One turning vector, and how many steps it has turned
The counts run from 0 to 317.
[ 3.24  0.30  2.84  1.12  2.85 -1.10  1.54  1.10 -0.83  1.84  1.17 -0.77
  2.45 -2.13  0.06 -0.47 -1.76  1.23 -1.04 -1.27 -0.90 -1.29  0.22  2.74
  1.56 -0.10  1.01 -1.15 -2.58 -1.74  1.85 -1.60 -1.28 -2.55 -0.52  2.00
 -2.02  2.56]	302
[ 3.52  0.35 -1.35  0.63  0.77 -0.66  1.14  0.45  0.87  1.53  0.24  0.85
  2.50 -3.23  1.56 -0.52  0.27 -1.52 -0.43 -1.07 -0.55 -1.66 -0.37  6.07
  0.97  0.56  0.64 -2.10 -0.59 -0.95  1.13 -0.56  0.44 -2.98  0.48  1.90
 -1.47  2.40]	268
[ 3.76 -1.25  2.56  1.60  1.88  1.18 -1.25  1.57  0.69  1.16  1.13 -0.44
  3.40 -1.36  0.26 -0.16  1.17 -0.96  0.34 -0.50  0.93 -1.58  0.54  1.86
  1.47  1.29  0.17 -2.24 -2.23 -2.21  0.28 -2.01  2.15 -2.16  2.45  0.66
 -2.05  2.91]	155
[ 2.38 -1.03  0.52  1.35  1.51  2.17  1.03 -0.01  1.38  0.37 -0.50  1.25
  3.87 -1.72  1.29 -0.36  0.61 -0.59  0.03 -1.41  0.44 -1.33 -0.16  4.41
  1.52  0.14  2.20 -4.03 -1.96 -2.66  0.97 -1.30  1.12 -2.34  0.71  0.94
 -0.40  0.66]	144
[ 3.24 -2.24  1.13  0.95  2.76 -0.19 -0.51 -0.21  1.46  2.21 -0.06  0.07
  2.10 -2.28 -1.22 -1.09 -1.05 -2.25 -1.81 -0.07 -1.28 -0.47  1.38  3.55
  0.04 -1.46 -0.03 -0.04 -1.96 -2.05  0.70 -2.80  1.31 -2.49  3.74 -0.53
  0.78  0.34]	123
[ 1.62 -2.26  1.52  3.00  2.42 -1.12  0.24 -0.47 -0.92 -1.05  0.88 -1.30
  1.42 -0.06  1.21 -0.51 -2.62 -0.98  2.89  1.44 -4.23 -1.16  0.81  2.31
 -0.13  2.14  0.60 -1.43 -2.53 -1.78 -0.07 -1.21  0.60 -1.23 -1.58  2.83
  1.76 -0.07]	198
[ 2.38 -0.36  0.98  1.75  0.83  1.41  2.45 -0.97  0.66 -0.03  0.83  0.34
  3.15 -1.84  1.38 -0.49 -0.23 -0.48 -0.54 -0.62  1.13 -1.56 -0.11  4.16
 -0.40  0.63  2.10 -4.22 -2.18 -2.54  0.94 -2.09 -0.03 -2.24  1.44  2.15
 -1.72  0.37]	141
[ 3.58 -1.30  0.04  2.25  0.41 -0.91  2.74  0.23 -0.91 -0.77  0.18 -1.31
  3.49 -3.11  1.50 -0.56 -0.36 -0.78  1.57  0.25 -3.57 -0.56 -3.21  3.76
  0.66 -0.36  1.62 -1.25 -0.82 -1.07  0.54  0.51  2.13 -1.28 -0.95  0.21
  0.28 -0.74]	81
[ 2.24 -1.13  1.05  1.14  1.56  0.76  1.77 -2.32  0.40  0.34  0.92  0.22
  2.24 -0.56  0.28 -1.24 -1.33 -1.27 -0.62 -0.20  0.14 -1.81  0.92  3.73
 -1.96  0.29  1.60 -3.51 -2.86 -2.40  1.45 -3.16 -1.03 -2.03  1.74  2.68
 -1.10 -0.15]	138
[ 3.92 -1.54  3.87  2.56  2.23 -0.50  2.51  0.48 -1.28 -1.56  1.32 -2.19
  3.03 -1.49  0.98 -1.14  0.51  0.34 -0.24  0.65 -1.27 -1.57 -0.68  0.23
 -0.04  0.70  1.45 -1.32 -2.71 -2.62  0.16 -1.37  1.76 -0.75  0.01  1.11
 -1.41  0.63]	316
[ 3.26 -1.42  0.65  3.56  0.55 -1.87 -0.31  2.39  1.10  0.22  0.97 -2.72
  1.94 -3.13  0.23 -0.84 -0.12 -1.16  2.80  1.27 -2.38  0.31 -1.00  1.80
 -0.70  0.69 -0.75 -0.05 -2.36 -2.61 -1.24  0.45  2.85 -2.10  1.31 -0.82
  0.02  1.12]	218
[ 3.60 -1.83  2.45  1.18  2.17  1.21 -1.68  1.86  0.73  1.23  0.85 -0.24
  3.47 -0.89  0.17 -0.38  1.32 -1.57  0.44 -0.33  0.46 -1.78  0.60  1.88
  1.65  1.56  0.40 -1.99 -2.13 -2.21  0.21 -2.01  2.31 -1.85  2.06  0.41
 -1.76  2.83]	156
[ 2.03 -1.08 -1.50  2.59  1.10 -1.28  0.32 -1.40  1.19  1.09  0.01  0.11
  1.04 -2.85  1.16 -1.13 -2.63 -1.65  1.48  0.02 -2.92 -0.14  0.68  6.01
 -0.59  0.01 -0.03 -1.26 -1.39 -1.39  0.38 -0.40  0.37 -2.81 -0.46  0.71
  2.10 -1.28]	235
[ 4.18 -1.40 -0.71  0.68  1.15 -2.09 -1.44 -0.84  1.39  2.09  0.44 -0.63
  0.69 -2.44 -0.83 -2.72 -0.20 -1.95  1.51 -0.84 -2.72 -0.54 -0.22  3.56
 -1.69 -0.94 -0.47 -0.54 -2.32 -2.27  0.76 -2.00  1.98 -2.21  2.73 -0.77
  0.42  0.26]	248
[ 2.28 -1.16  0.31  1.27 -0.08 -1.40  3.77  0.68  0.01 -0.05  0.73 -1.77
  2.97 -2.19  0.17 -1.15 -1.31 -2.46 -0.08  2.49 -1.86 -1.10 -1.71  3.85
 -3.07 -0.24  1.16 -1.49 -2.07 -1.72  0.07 -0.54  0.14 -2.06  1.52  1.24
 -1.20  1.06]	104
[ 2.14 -1.26  1.77  1.87  1.54  1.15  0.76  0.69 -0.57 -0.87  0.70 -0.24
  3.57  0.15  1.94 -0.07  0.14 -1.01  1.89  0.66 -0.59 -2.31 -0.15  2.46
  0.71  3.03  1.78 -3.87 -2.20 -2.32  0.50 -1.27  0.50 -1.31 -1.13  3.10
 -1.34  1.87]	168
[ 2.98  0.18  2.52  3.60  1.69  0.77  0.19  0.87 -0.78  0.04  1.60 -1.07
  2.72 -2.06  1.33  1.16 -1.28  2.01  2.18 -1.76 -0.95 -0.30 -0.66  2.28
  3.15  1.07  0.77 -2.48 -2.37 -1.96  0.73 -1.37  0.11 -1.91  0.12  1.74
 -1.34  1.36]	178
[ 4.09 -0.82  1.59  1.42  2.53 -0.57  2.57 -0.50 -1.30 -1.11  1.22 -0.28
  2.32 -1.86  2.29 -0.23  0.79 -0.70 -1.79  0.07 -0.69 -2.81  0.57  3.28
  0.82  1.19  0.86 -1.60 -0.96 -1.46  0.74 -2.10  0.83 -1.18  0.43  3.47
 -1.92  1.83]	291
[ 2.45  0.28  0.66  2.71  2.48 -0.91 -0.50  0.55  1.28  1.16  1.41 -0.37
  0.29 -2.10  0.60  0.26 -1.91 -0.30 -0.55 -0.68 -0.66 -0.90  2.45  4.08
  0.16  0.60 -0.91 -1.08 -2.08 -2.27  0.10 -2.57 -0.95 -2.86  3.09  2.58
 -0.54  2.98]	1
[ 2.73  0.10  0.22  1.03  2.48 -1.18 -0.19 -0.71  1.66  0.09  0.48 -0.81
 -0.07 -0.55  0.23 -2.38 -0.70  0.20  1.39 -1.09 -1.56 -1.52  0.98  2.01
 -2.03  0.37  1.27 -3.17 -4.12 -3.96  0.97 -2.84 -0.58 -1.97  1.32  2.21
 -0.45  1.77]	12
[ 3.77 -1.00  0.28  2.32 -0.14 -1.11  3.24  0.13 -1.15 -0.84  0.64 -1.62
  3.35 -3.07  1.51 -0.50 -0.29 -0.59  2.06  0.54 -3.36 -0.60 -3.09  3.45
  0.27 -0.23  1.39 -1.31 -1.10 -0.94  0.55  0.43  1.71 -1.19 -0.89  0.53
 -0.20 -0.47]	80
[ 3.60 -2.00  0.31  1.92  1.34 -0.76  1.62  0.06 -0.62 -0.25 -0.23 -0.90
  3.15 -3.11  0.90 -0.69 -0.73 -1.13  1.44 -0.02 -4.33 -0.33 -2.54  3.90
  1.31 -1.04  1.25 -0.57 -0.71 -0.99  0.43 -0.19  2.08 -1.47 -0.79 -0.15
  1.82 -1.20]	83
[ 3.10 -0.81  2.24  0.41  3.89 -0.84  0.68  0.03 -0.78  1.89  0.18  0.33
  1.94 -1.13  0.34 -0.68 -2.04  0.11 -1.21 -1.44 -2.12 -1.94  1.32  3.61
  2.04 -0.21  1.15 -1.03 -1.96 -1.55  1.98 -2.15 -1.24 -2.21 -1.14  2.41
 -0.04  1.80]	299
[ 1.93 -2.62  1.68  2.89  2.31 -0.69 -0.21  1.43 -0.40 -1.02  0.45 -1.57
  2.50  0.09  1.34 -0.28 -0.68 -1.74  3.00  2.17 -3.45 -1.60 -0.01  1.80
  0.05  2.70  0.54 -1.58 -2.18 -2.22 -0.83 -0.40  1.91 -1.10 -1.30  1.95
  1.10  1.42]	195
[ 4.04 -1.73  1.27  2.54  1.84 -1.43  1.32 -1.22 -1.06  0.77  1.02 -1.45
  1.87 -3.56  0.22 -0.21 -2.45 -0.34  0.08 -0.43 -4.16  0.39 -0.97  3.85
  1.24 -1.72 -0.27  1.10 -0.81 -0.34  0.89 -1.51  1.14 -1.91  1.22  0.02
  1.01 -1.31]	87
[ 3.46 -0.58  2.13  1.09  2.98 -2.13 -2.20  0.16 -0.07  2.53  0.98 -0.50
  0.61 -0.80  0.10 -2.34 -1.62 -0.66  1.76 -0.74 -1.61 -1.95  2.59  2.28
 -0.08  1.74 -0.48 -1.27 -3.22 -2.28  0.76 -1.41  0.30 -2.45 -1.69  1.44
 -0.57  2.14]	36
[ 3.93 -0.88  1.36  1.42  2.69 -0.30  2.71  0.20 -0.86 -0.90  0.72 -0.04
  2.81 -2.00  2.12 -0.20  0.90 -0.74 -1.79  0.18 -0.73 -2.86  0.52  3.63
  1.20  1.29  1.19 -1.75 -0.76 -1.31  0.77 -1.51  1.01 -1.02 -0.19  3.22
 -1.52  2.01]	292
[ 2.68 -1.11  0.62  1.56 -0.03 -1.69  3.53  0.38 -0.12  0.38  1.20 -1.83
  2.48 -2.25 -0.01 -1.12 -1.73 -2.45 -0.21  2.51 -1.78 -0.97 -1.64  3.62
 -3.15 -0.16  0.71 -0.87 -2.01 -1.44  0.27 -1.10 -0.28 -1.96  1.93  1.42
 -1.44  0.84]	103
[ 3.27  0.46  0.42  2.61  1.65 -0.49  1.39 -0.13  1.35 -1.54  0.86 -0.88
  1.15 -1.60  1.70 -1.50  1.23  0.87  1.00 -1.15 -0.07 -1.75  0.06  2.05
 -1.11  1.10  1.58 -3.71 -3.26 -4.17  0.11 -1.55  1.21 -1.53  1.19  2.36
 -1.47  1.50]	16
[ 2.35 -1.59  1.04  0.76  1.74  0.75  1.38 -2.20  0.40  0.67  0.67  0.28
  1.88 -0.14  0.28 -1.58 -1.48 -1.74 -0.45  0.06 -0.59 -1.98  0.93  3.76
 -2.22  0.23  1.57 -3.22 -2.97 -2.61  1.35 -3.30 -0.78 -2.15  1.66  2.46
 -0.32 -0.14]	137
[ 4.10 -1.61  4.22  1.95  2.86 -0.89  1.98 -0.06 -1.35 -0.86  1.50 -2.34
  2.32 -0.97 -0.06 -1.72 -0.37  0.73 -0.01  0.06 -1.71 -1.47 -0.54 -0.18
 -0.57 -0.17  1.43 -1.16 -3.42 -2.97  1.01 -2.33  0.97 -0.71  0.15  1.39
 -1.32  0.44]	314
[ 3.57 -1.81  3.60  2.77  2.54 -0.14  2.51  0.64 -1.11 -1.66  0.97 -1.87
  3.64 -1.57  1.16 -0.99  0.81 -0.14 -0.42  0.98 -1.02 -1.62 -0.63  0.46
  0.16  1.09  1.91 -1.70 -2.45 -2.67  0.04 -0.82  2.19 -0.78 -0.41  1.13
 -1.04  0.42]	317
[ 2.56 -0.26 -0.89  2.65  0.69 -1.39  0.51 -1.55  0.88  1.61  0.88 -0.26
  0.48 -3.57  0.78 -1.15 -3.18 -0.71  1.34 -0.59 -2.53  0.26  0.77  5.69
 -0.60 -0.54 -0.39 -1.07 -2.04 -1.37  0.66 -1.07 -0.20 -3.13  0.63  0.71
  1.04 -1.11]	237
